[146 126 137 123 140 102]: 140
[103 149 104 106 106 150]: 106
[154 148 148 113 126 126]: 126
[110 137 100 110 130 142]: 130
[143 106 106 107 150 149]: 150
[136 134 104 110 102 139]: 102
[152 127 105 103 128 105]: 128
[123 130 144 133 105 126]: 105
---
[[131, 153, 118, 118, 151], [117, 130, 119, 99, 138]] gives 153, 99
[126, 127, 154, 124, 117, 105] gives 154, 105
[[140, 151, 123, 147], [130, 135, 124, 102]] gives 151, 102
[128, 154, 116, 133, 131, 120, 118] gives 154, 116
[[112, 150, 113, 157], [110, 125, 131, 144]] gives 157, 110
[151, 150, 104, 106] gives 151, 104
[149, 106, 150, 107] gives 150, 106
---
[[128 132 115 118 121 132 135]
 [133 120 137 148 137 125 117]
 [136 128 127 101 119 124 128]]	135, 136

[114 157 132 116 113 141]	141, 114

[130 144 106 116 109 143 148]	148, 130

[[119 122 151 134 135 131 123]
 [131 129 126 130 124 125 124]]	123, 131

[[139 137 116 117 120 105]
 [120 122 144 143 133 158]
 [124 128 101 118 135 126]]	105, 124

[154 137 125  98 134]	134, 154

[[139 148 132 129 140]
 [130 124 128 129 153]
 [137 123 126 130 157]]	140, 137

[151 100 153 152 156 104 103]	103, 151

[117 107 116 113 120]	120, 117

[[133 124 127 120]
 [154  99 154 139]
 [135 118 135 142]]	120, 135
---
[[113  99 116 149 152 139]
 [ 98 113 144 154 141 118]
 [121  99 111 141 156 142]] result: 139

[[131 123 106 135]
 [117 132 136 146]
 [116 136 142 139]] result: 135

[[125 140 147 136 133 120]
 [126 118 100 121 121 128]
 [144 122 108 112 140 143]] result: 120

[[154  99 150 102]
 [149  99 150 108]
 [108 157 106 146]] result: 102

[[130 119 130 124 134 130]
 [152 139 130 111 117 144]
 [140 139 136 119 123 116]] result: 130

[[119 136 112 120]
 [125 116 138 150]
 [121 141 119 119]] result: 120

[[133 104 117 147 137]
 [125 104 131 131 133]
 [133 104 131 143 132]] result: 137

[[126 133 137 118 122 145]
 [121 138 113 120 115 139]
 [120 133 156 136 125 147]] result: 145
---
[[119 130 113 110 124 133]
 [135 139 142 125 141 137]
 [141 128 151 142 112 110]] -> 112

[[130 127 128 127 128 120]
 [131 128 128 127 127 126]
 [131 125 128 126 131 100]] -> 131

[[140 101 149 110 140 119]
 [118 150 111 143 118 135]
 [118 149 111 143 118 135]] -> 118

[[141  98 110 139 132]
 [140 104 112 138 132]
 [138 109 117 136 135]] -> 136

[[103 148 155 106 106]
 [147 112 107 145 145]
 [146 113 108 144 144]] -> 144

[[123 150 112 125 132 123 132]
 [120 135 122 135 132 129 137]
 [129 132 123 126 125 126 132]] -> 126
---
[[105 142 103 132 108]
 [113 140  99 137 113]] => 108, 113

[[138 132 122 120 137 149 120]
 [130 135 133 129 129 141 131]] => 120, 130

[102 152 158 103 105] => 105, 102

[[130 128 131 123 131 154 119]
 [135 131 116 139 133 141 111]
 [136 131 116 139 133 141 111]] => 119, 136

[106 100 151 150] => 150, 106

[150 105 148 153] => 153, 150
---
[[109 157 147 129]
 [106 139 141 114]
 [127 149 102 112]] ⇒ 147

[[137 135 137 138 137]
 [106 109 108 108 109]
 [125 125 126 127 127]] ⇒ 138

[[134 147 142 120]
 [107 114 127 135]
 [134 142 158 156]] ⇒ 142

[[104 105 157 103 155]
 [138 137 126 138 126]
 [117 117 145 116 144]] ⇒ 103

[[148 105 131 123 138]
 [128 128 127 126 128]
 [126 132 126 131 128]] ⇒ 123

[[140 127 120 141 144 105]
 [111 154 120 141 133 106]
 [140 127 120 141 144 105]] ⇒ 144

[[147 148 148 148]
 [154 156 155 155]
 [129 129 129 129]] ⇒ 148

[[147 130 155 129 132 121]
 [116 126 140 135 121 133]
 [114 143 126 138 124 143]] ⇒ 132

[[117 129 138 128]
 [154 126 119 152]
 [123 152 126 140]] ⇒ 138
---
[[145 106 123 101 121]
 [128 100 127 129 112]] --> 127

[[116 115 115 116 148 147 116]
 [119 118 119 119 144 144 119]
 [113 112 112 113 151 151 113]] --> 144

[[126 124 129 128]
 [151 146 143 139]] --> 146

[[136 118 123 120 135 138]
 [110 141 140 144 110 113]
 [103 149 147 153 104 104]] --> 144

[[141 102 150 106]
 [103 110 145 136]
 [129 109 130 105]] --> 110

[[133 128 120 104]
 [130 123 131 128]] --> 123

[[129 121 126 152 124 109 123]
 [129 124 126 143 126 117 125]
 [129 121 126 153 124 109 123]] --> 126

[[109 121 134 106]
 [141 142 127 135]
 [121 145 143 124]] --> 142
---
[[122, 123, 121, 156, 136, 125, 112], [113, 144, 138, 135, 155, 111, 108], [103, 147, 143, 137, 146, 128, 113]] yields 125
[[117, 122, 145, 122, 124], [115, 150, 120, 131, 131], [130, 139, 110, 126, 124]] yields 122
[[128, 132, 126, 128, 128], [125, 134, 135, 118, 119], [152, 148, 156, 109, 113]] yields 128
[[136, 144, 130, 128, 128, 117, 126], [129, 135, 129, 127, 123, 128, 133], [117, 114, 116, 150, 111, 120, 117]] yields 117
[[131, 120, 152, 138, 139], [125, 136, 103, 118, 115], [125, 130, 129, 103, 111]] yields 138
[[135, 123, 126, 123, 130, 127, 132], [129, 135, 127, 141, 155, 149, 135], [122, 131, 123, 128, 123, 127, 128]] yields 127
[[126, 131, 155, 124, 139, 146, 137], [134, 140, 139, 121, 114, 125, 126], [139, 131, 118, 120, 130, 128, 132]] yields 146
